A single turn carries every row of the set below to another of its rows. Some are shown first; where does it send the rows asked next?
mizag: [  9   7   9   3  -2  -1   0 -12   3 -11  11  -1   6 -11]
guf: [ 11  -5   4 -12  15  -3  -2   0   9  -1 -13  -6  -2   8]
repod: [ 14 -10   4  -9  20   6  -4   5   1   2  -7  -4  -6  -1]
Sim: [  8  -2   2   4   7  -6 -10  -5   4   8  -9 -22   3  -2]
Luzu: [ -5 -21   2   8  11   0  11 -11 -12   7  -3  -2  -3  -9]
nel: [ 3  7  9 -1 -7 -9  2 11 11  2 -3 -4 -3 12]
nela: [ -6 -12   6  13  -1   8  11 -17  -5   7  -5  -7   3  -6]
vike: [  0 -22  10   2  -4  -6  -1 -14  -2  -7 -21  -2   6  -4]
kevob: [  6 -10  -9  -7  -9 -12  -7  -2   3  18  -2   2   9  -8]
Nidat: [ 13 -11  -9  -3  -4 -14  -6   5   5  16   3  -7   7  -7]
Dav: [  3 -14  -5 -10   4 -18  -4  10  -3  10  -3   9  -3  -1]
furim: [  6   6  12   6  -4  -8 -18   5  -4   8  -6  -8  -1 -11]
les: [ 16 -15   6  -1   0 -12  -7   2   0 -17   8   2   3 -11]
limeb: [-17 -22   3   4  -1  -2   7   3  -2  -2  -1 -15  -9  -6]
burem: [  9  -8  12  10   4  -9  -2   7  -4 -16  13  -2  -6  -6]
Pubag: [ 15  -5   4  -2  -7  -6   2  -5  10 -16   9   1   8  -4]
Lifu: [ -6   6   1   5 -10   4  11   4   3  13   5   0  -1   5]
zepi: [ -1   2   9   2   5   1  -8   8 -12  13   0   7  -9 -11]
katem: [ -1 -17   3   5  -9  -1   9 -18   4   1 -12  -7  10   0]
vili: [10  0  3  1 -5  8  6 13  8 10  9 -2 -3  4]
makol: [ -5 -25   3 -11  -6   8   3  -2   4  -9  -9  -4  -2 -11]
ribi: [ -2 -22  16   5   1  -1   6  -3  -4 -11 -16   1  -7   3]
Git: [ 14 -10   2   2  13  13  -1   6   2   8   1 -13  -5   1]
tivek: [  2  -4   8  -1 -13  -6   1  14   9   2  -4   3  -6  13]
kiv: [  6   3   8  -2   7  -5  -7  -3  10  -1 -15 -16  -1   8]
maso: [ 12 -11  -4   5   8   1  -2   1   6  13   1 -22   2   2]
nidan: [  2 -17  12  13   4 -10   3   8  -5 -17  -5   6  -6  -5]
por: [  3  -8 -11  -9 -10 -12   0  -4   4  13  -5   3  11  -6]
Zatok: [  3  -1  11  -1 -11   0 -16   2  -7   3 -14   4   3 -13]
lin: [  0   0   3  12  -4   3   9 -15   0  -1   2   1  13 -16]
nis: [  3   1  14   2 -12  -2 -18   5  -3   7 -11   1  -1  -9]
keleg: [-12 -13   4 -12  -5   8   7 -11   6  -6 -10  -4   1  -8]
ruge: [ -3 -13   2  13  11  -9  17   5  -5  -6   6   5  -5  -2]
dafo: [  7  -9   4   8 -14  -1   5  -9   9 -11  -5   2  15  -7]
Maler: [  5  -4   2   7   6 -15   9   0   1  -8  19  -4  -2  -2]
Bef: [ 10   3  11  -5   8   4 -10   8  -8   7  -1   5  -6 -12]
Lafe: [-19  -7   3  -7   0   1   6 -14   1  -2  -9  -8  -1 -10]
Vufis: [ -4  -2   6   6   4  -2  -7   7 -17  12  -1   3  -7 -13]
lim: [  9  -5  -4 -16   8 -19  -2   6   3   7  -4   6   0  -1]
repi: [  6   1   1   3   7 -14   2 -11  -3  -5  14  -3   5 -12]
Manaz: [  8 -19   7   6  -7 -12  -2   0   4 -18 -11   4   7  -9]
Bolud: [  0   2   0   2 -10   5   8   7   6  16   8   2  -1   6]
Bivi: [-21 -14   0   0   2  -5   9  -7  -1   2  -3 -14  -5  -8]
val: [ -9 -29   5  -1  -4   5   1   5  -2  -6  -4 -10  -8 -10]
renu: [  1  -7   9   1 -16   2   3  17   6  -2  -5   5  -5  10]
Komu: [  2 -20  -9  -7   1 -18   1  13  -5   9  -3   7  -3  -1]
temir: [ -3  -6  -4  11  10  -6  15  -9  -7   2   7   3   5 -14]
Rilor: [ -3 -27   5   5   9  -3  16  -3  -6  -2  -6   1  -7   4]

nel moves to furim
Komu moves to renu
nela moves to Luzu
And these:
kiv moves to Sim
zepi moves to Dav
limeb moves to val
nidan moves to Manaz
Maler moves to burem

